In the data rows, the value 128 means zero.
Every row has a hidden score from 0 to 20. What is each row's score? 10 is about the middle. The score is a weighted sum of the row's numbers plus the product of two more (or one squared), each taken from its middle value.
[197 178  74 129 156  70  99 179 127 116  90 137 126 126 185 138 115 111
  63 144 113 125 137 136] >> 6
[104 119 142 149 102 106 137 133  97 145 169 116 143 116 165 124 114 113
 163 143 121 137 111 134] >> 9
[158 175 108 134 182  30 101  98 168 142 132 130 141 134 113 128 136 130
  82 125 135 134 102 125] >> 14
[104 123 128 139 106  93 186 138 112 130 142 169 122 118 172  69 105 176
  94 122 124 121 119 123] >> 9
[ 91 124  89 111 162 166 107 145 167 117 137  65 148 126 145 128 114 147
 124 129 137 125 133 132] >> 9
[114 138 151 162  70 111  79 153 171 105  96 131  85 134 118 127 131 133
 111 129 155 156 158 154] >> 10
[ 98 123 115 159 160 131 193 165 158 116  98  52 133 128 109 123 158  99
 132 120 120 125 123 131] >> 13
[121 141 132 142  64 143  99 135 141 140 126 116 138 137 137 163 174 133
  99 122  97 120 130 110] >> 15
[114 135 155 163  72 109  78 155 171 107 103 130  86 131 120 120 130 130
 110 125 154 162 160 153] >> 9
[105 119 132 154 126 127 117 129 105 145 164  83 151 115 161 115 112 127
 159 147 122 135 115 123] >> 8
[116 125 135 145 104 111 128 127  84 153 154 120 146 120 158 129 114 116
 170 143 129 134 105 134] >> 9
[103 118 120 145 125  95 225 169 148 117 114 127 121 125 127  86 134 137
 113 122 118 118 117 125] >> 12
[147 171 125 122 180  43 109  91 173 159 150 121 135 128  79 111 132 135
 112 105 125 142 134 109] >> 10
[102 115 137 149 114 115 107 131  88 149 164 162 139 121 145 141 110 114
 171 141 123 133 104 130] >> 8
[169 152  95 141  85 180 145 123  99 122 149 116 120 153 126 112 112 121
 122 106 138 108 133 113] >> 12
[204 179  67 128 138  98 105 181 119 115  94 129 122 131 161 133 114 113
  81 143 119 125 147 122] >> 7
[121 139 161 166  78 115  79 165 176 107 110 139  87 136 127 127 134 135
 126 124 116 120 151 132] >> 10
[163 200 124 102 121 161 131 132 154 165 101 123  91 103 129 101 102 111
 124 121 116 105 114 141] >> 12
[131 196 205  46 165 145 123 134 139 132  93 118  69 106 134 130 126 126
 138 129 119 104 128 111] >> 9
[155 183 127 124 107 175 153 109 128 157 148 124 106  92  81 108 121 127
 122  94 116 143 132 101] >> 12
[102 114 123 137 112  85 218 149 139 122 124 182 109 120 146  69 114 163
  95 119 128 120 127 120] >> 10
[ 86 118 106 156 172 155 157 163 163 116 111  80 134 134  95 111 160 102
 129 130 127 121 113 125] >> 9
[111 120 139 145 100 102 128 131  91 147 172 123 145 115 169 138 110 113
 171 139 118 138 118 131] >> 9
[119 131 137 157 107 119 132 115  98 141 197 112 155 102 126 120 108 119
 154 129 111 144 133 134] >> 10
[ 99 124 107 121 139 143 119 130 131 130 142  54 151 123 160 176  72 157
 133 134 126 140 133 129] >> 11
[113 140 156 144  76 127  93 156 152 119  98 143 221 126 141 142 143 124
  92  74  91 122 143 148] >> 9
[192  78 121 120 142 129 127 154 118  98 111 138 130 139 120 121 133 136
 168 111 133 131 117 126] >> 11
[ 97 128  77  67 138 161  99 136 168 109 181 133 139 129 155 112 133 137
 124 130 136 133 143 130] >> 8
[193 164  79 136  99 157 129 150  99 122 133 125 123 143 130 119 119 127
 105 102 139 113 138 101] >> 11
[113 142 130 143  66 141 104 132 130 139 130 119 136 137 138 167 177 135
 107 131  97 120 126 107] >> 14
[ 94 116 103 153 168 171  82 124 114 128 146 245  99 133 100 105 141 110
 132 123 114 131 112 129] >> 6
[164  83 138 114 151 132 122 183 103 129 138 137 115 140 129 109 107 118
 126 110 103 148 128 138] >> 8
[100 125 110 107 116 131 106 123 137 120 210 198 128 119 166  69 164  95
 161 128 121 139 129 125] >> 9
[110 117 140 150 112 112 123 135 105 142 169  95 147 114 168 121 111 122
 163 139 116 141 112 135] >> 8
[164  47 165 103 141 141 127 132 163 150 114 130 120 130 133 116 124 123
 107 115 119 135 131 126] >> 10
[114 133 126 127 105 108 152 135  81 170  67 124 136 140 115 118 166 108
 159 140 133 140 134 144] >> 9
[216 130  74 140 144  92 121 135 124  70 103 130 146 126 126 134 145 138
 150 145 138 122 149 119] >> 11
[100 120 121 133 108  89 232 164 141 119 117 163 114 129 118 113 122 134
 111 119 123 123 118 125] >> 12
[112 130 128 117 104 115 125 117  75 165  96 115 147 134 141 162 101 146
 156 143 141 139 125 143] >> 12
[175  66 137 114 138 146 133 138 133 118 113 130 119 150 127 111 116 129
 149 132 108 148 105 133] >> 10
[120 135 156 164  98 112 106 148 143 127 142 132  58 129 152 132 115 123
 180 148 142 100 110 113] >> 12
[152 115 124 147 100 154 158  28 148 118 154 122 133 122  86 112 134 135
 112 162 121 124 120 186] >> 13
[200 179  74 133 160  69 100 176 130 115  86 137 122 125 182 129 122 114
  63 143 118 123 133 132] >> 6
[113 139 165 153  76 114  79 155 168 100  89 142 170 130 117 108 112 123
  92 112 149 162 158 154] >> 15
[163  79 141 115 148 134 124 182 103 128 137 136 112 141 128 110 105 123
 122 107 104 147 132 140] >> 8
[150  83 144 116 156 120 117 185  89 125 143 135 123 122 113 131 138 130
 120 117 114 133 143 137] >> 10
[126 136 134 153 123 100 131 102 100 117 176 126 163  88 107 158 144 138
 181 112 143 145 105 114] >> 14
[107 135  85  46 113 141 106 120 122 147 109 161 130 140 134 132 142 154
 135 143 148 139 152 142] >> 12
[114 136 131 134 149  66 115  80 139 155 178 115 150 181 103  98 109 124
 170  64 135 107 175 130] >> 8
[120 139 126 106 119 119 134 103  66 180  37 134 135 143 132  93 180 135
 133 144 141 139 154 139] >> 8
[114 133 121 108 107 112 158 129  77 170  59 131 135 146 113 134 165 115
 161 144 136 135 136 138] >> 10
[ 95 117 118 178 174 160  90 110  90 138 102 237 102 138  80 184  91 129
 122 120 120 125 115 123] >> 8
[121 170 218  63 167 133 138 107 103  98 135 104  36 138 111 131 145 137
 141 138 100 150 124 132] >> 16
[123 174 193  68 177  93 116 100 136 127 152 103  57 157  90 108 130 135
 132 148  94 134 144 137] >> 12
[172  81 131 128 100 164 149  72 146 123 125 121 113 164 116  98 101 122
 127 184 115 130 148 127] >> 11
[104 135  90  52 114 139 112 120 110 152  95 156 137 144 128 133 147 154
 132 141 146 137 151 144] >> 13
[148 163 118 149  97 172 155  98 112 133 184 123 122 104  77 120 132 132
  98  97 130 152 136  87] >> 13
[220 139  69 149 149  96 117 139 119  72 105 129 143 126 128 131 144 136
 132 146 126 120 153 117] >> 10
[180 129  92 138 156  57 108 132 110  66 100 140 154 112 151 156 152 137
 197 144 123 137 146 145] >> 9
[124 121 142 150  99 125 143  86 117 141 188 119 150  93  99 124 121 130
 156 124 116 126 140 163] >> 13
[146  77 145 136 110 130 143  25 189 131 116 131 150  95 131 146 159 136
 160 112 143 114 111 175] >> 13
[166 156  92 142  81 176 141 127  92 131 146 120 123 152 134 114 111 120
 110 101 139 113 135 116] >> 11
[ 95 120  89 100 144 160  94 136 157 114 186 129 139 121 159  82 147 129
 144 134 127 133 125 131] >> 6
[115 128 140 137 110 110 129 118  70 166 117 126 139 127 164  74 172 103
 169 150 120 144 127 134] >> 10
[ 94 125 112 170 184 165 115 133 130 129 110  37 143 119 152  95 128 144
 114 128 130 123 129 129] >> 7
[131 197 203  50 176 138 124 132 135 127 100 116  66 104 127 124 130 126
 129 151 110 108 130 116] >> 9
[118 136 157 166  68 114  82 157 173 110 104 136  88 135 122 131 137 135
 113 131 127 130 153 144] >> 9
[107 126 115 103 109 123 121 121 114 143 145 120 142 124 146 216  55 155
 140 133 127 140 132 134] >> 12
[112 130 142 151  86 111 112 129 113 135 160 111 101 129 147 137 123 122
 154 168 141 147 118 110] >> 10
[178  85 123 126  99 165 146  66 147 115 125 121 116 164 112  98 104 126
 130 182 118 133 152 130] >> 11
[ 93 119 109 160 172 144 171 166 157 118 102  62 133 129  96 120 157  98
 128 130 128 123 125 128] >> 11
[147  62 165 111 132 135 132  98 177 168 120 130 128 110 138 144 135 120
  80 127 156 116 109 120] >> 13
[155  49 166 108 123 139 137  66 207 160  93 137 129 122 172 142 133 119
  99 120 140 129 120 102] >> 15
[116 139 164 145  87 125  90 150 155 104  88 156 242 128 126 122 117 123
  87 111  98 131 155 132] >> 10
[159 180 113 124 185  37 103 105 179 151 130 128 131 129 113 124 123 125
  81 123 128 139 102 122] >> 12
[113 140 135 147  63 137  94 133 147 136 120 123 126 139 133 168 179 138
 107 127  95 118 137 108] >> 15
[103 122 121 123 105  96 222 167 137 131 106 145 121 132 103 148 123 111
 141 126 121 130 122 126] >> 13
[144  76 158 125 108 140 144  18 203 153 106 136 135 106 148 145 132 123
 109 130 142 115 107 173] >> 14
[119 138 132 117 117 116 134  97  57 178  38 138 137 142 140  85 192 125
 141 138 141 139 156 139] >> 8
[122 136 155 166 100 110 109 142 137 133 149 132  65 123 154 124 107 117
 179 144 163 104 111 104] >> 11
[103 123 126 141 105  89 186 144 119 133 146 161 120 119 165  76 107 163
 111 125 126 120 110 126] >> 9
[161 202 120  99 123 157 133 139 151 162 100 130  94 102 133 106  96 112
 115 116 120 108 107 146] >> 10
[153  51 165 109 122 138 133  60 207 161  96 133 128 122 164 153 133 123
 103 116 147 121 123 107] >> 15
[165  48 160 103 138 139 124 132 161 153 116 137 125 130 134 123 119 123
 104 116 123 135 132 120] >> 10
[151 140 119 158 109 141 158  61 111 106 181 122 135 105  69 122 141 139
 130 146 124 133 123 154] >> 14
[ 94 118 101 155 171 156 159 165 161 113 113  79 133 131  98 113 160  96
 140 129 129 122 116 123] >> 10
[124 106 143 128 134 110 120 168  80 143 171 129 129 101 122 138 135 116
  82 147 152  94 186 140] >> 16
[103 116 137 160 128 127 108 137  90 146 154 138 133 124 136 145 101 121
 170 140 121 135  96 126] >> 8
[154  49 168 111 127 133 132  70 203 164  99 132 131 125 163 141 135 121
  95 113 143 126 121 102] >> 14
[ 93 118 100 154 169 155 158 166 160 116 115  81 131 130  93 114 160 101
 129 130 133 123 116 124] >> 9
[165  85 138 111 146 134 128 183  99 127 138 133 111 140 134 112 104 121
 134 105  99 152 129 138] >> 8
[158 162 111 165 112 150 157  86 100 114 181 125 139  99  71 124 134 137
 105 116 133 154 123 100] >> 15
[115 134 140 133 113 108 132 117  58 168  89 132 140 134 151  73 181 111
 162 136 137 142 131 138] >> 8
[ 96 119 112 186 203 177  86 119 111 135  86 175 106 137  77 141 109 135
 120 124 127 118 115 119] >> 8
[112 139 173 120 129 120 142 107  69  89 186 107  89 173 192 189 172 119
   0  74 145 136 105 145] >> 17
[ 97 121 125 138 110  88 228 161 138 119 115 176 116 127 128  83 120 149
 101 113 123 117 125 121] >> 11
[130 122 140 155 101 126 145  78 114 138 192 121 158  86 105 123 122 125
 161 117 122 126 141 162] >> 13
[119 140 159 168  75 111  78 159 174 109 109 135  85 134 126 136 138 136
 123 123 117 124 150 144] >> 9
[185 192  89 136 109 148 138 115 128 134 135 123 118 105  92 128 136 131
  78 112 131 140 100 127] >> 13
[105 122 127 132 111  84 237 164 142 120 111 167 110 128 112 117 128 130
 105 117 124 121 119 122] >> 13
[116 140 164 157  80 116  84 158 160 106  97 150 201 131 125 124 119 126
  77 122 104 134 147 140] >> 10
[100 126 114 140 140 143 120 132 124 129 143  46 151 118 165 152  83 151
 139 131 124 145 125 133] >> 10
[164  84 125 119 155 103 111 166  97  98 114 134 135 115 135 148 155 135
 190 125 145 115 136 131] >> 9
[141 136 106 135 162  37  94 128 118 102 119 131 154 118 177 175 160 127
 132 191 123 141 120 109] >> 11
[ 99 121 125 140 111  84 230 163 143 120 119 167 108 126 118  95 129 136
 108 117 123 127 120 120] >> 12
[138 169 128 110 185  36 101 102 175 165 135 123 125 142 105 115 116 125
 109 138 115 131 139 112] >> 7
[124 154 137 119 174  48 111  84 165 166 158 115 130 163  87  91 104 123
 129 125 105 119 172 134] >> 7
[102 121 128 140 104  84 213 155 134 122 129 166 120 122 138  88 116 151
 122 122 123 122 114 119] >> 10
[ 97 131  97  77 114 120 186 159 154 125 104 142 128 143  85 216 112 108
 135 133 130 131 138 133] >> 10
[124 111 130 132 131  93 116 150  73 118 155 120 137  97 135 169 161 128
 165 155 158 104 170 119] >> 12
[125 109 147 127 143 115 122 169  84 147 173 128 130 100 115 139 133 117
  66 140 147 106 160 139] >> 13
[110 119 137 147 105 109 126 124  91 147 173 129 142 114 168 131 110 116
 172 146 117 138 106 130] >> 9
[ 92 118 116 180 179 162  90 113  90 141 107 220 109 137  82 170  96 130
 131 127 116 117 116 122] >> 8
[ 90 117 103 156 177 167  75 121 119 126 139 247 105 131  97  95 147 113
 129 127 121 127 120 123] >> 6
[104 124 126 157 145 137 122 134 115 138 146  48 145 115 175  93 127 129
 143 140 127 134 115 129] >> 7
[116 141 133 143  63 142 104 129 134 142 129 119 127 137 139 169 174 133
 107 129 101 122 122 110] >> 14
[ 90 126  83 104 157 159 152 162 185 106 129  73 136 132 110 129 148 119
 123 134 130 125 132 134] >> 8
[123 132 157 160 107 111 107 144 135 131 149 129  67 124 154 127 101 114
 184 146 163 108 107 111] >> 9
[186 196  84 116 135 116 113 162 144 145  88 133 110 110 153 126 110 116
  74 123 112 133  99 154] >> 7
[193  99 112 121 160  93 112 181 105  92 108 137 127 127 138 137 132 132
 156 123 129 128 134 137] >> 9
[113 125 117 103 113 122 127 118 114 139 154 112 145 123 149 213  53 154
 141 136 129 137 127 131] >> 13
[150  59 164 105 145 133 124 148 144 160 134 131 115 113 116 139 142 126
  71 120 135 125 148 111] >> 13
[112 131 140 137 104 108 129 123  71 167 104 120 145 131 154  89 155 112
 162 151 131 143 127 137] >> 8
[141 190 179  79 139 162 137 122 131 143 129 115  75  82  86 122 136 136
 152  92 121 136 149  90] >> 11
[134 149 109 141  83 165 142 111  97 147 149 115 130 144 149 136 122 117
 111 119 149 112  89 127] >> 11
[ 95 121 123 172 159 154  97 135 101 148 127 145 125 129 104 143  99 128
 145 140 124 123  96 130] >> 9
[155 145 111 163 106 144 158  65 113 107 175 125 139 107  69 124 141 137
 125 136 135 131 115 148] >> 14
[110 125 130 141 114  96 163 118 104 131 147 168 122 112 193  52 102 188
  91 120 129 119 129 124] >> 8
[ 93 127 107 178 201 176 103 131 134 128  93  61 130 127 133  97 135 141
 119 126 129 116 123 124] >> 6
[107 118 130 168 135 139 110 139 101 143 143  92 148 119 153 120 111 126
 150 144 124 130 100 127] >> 8
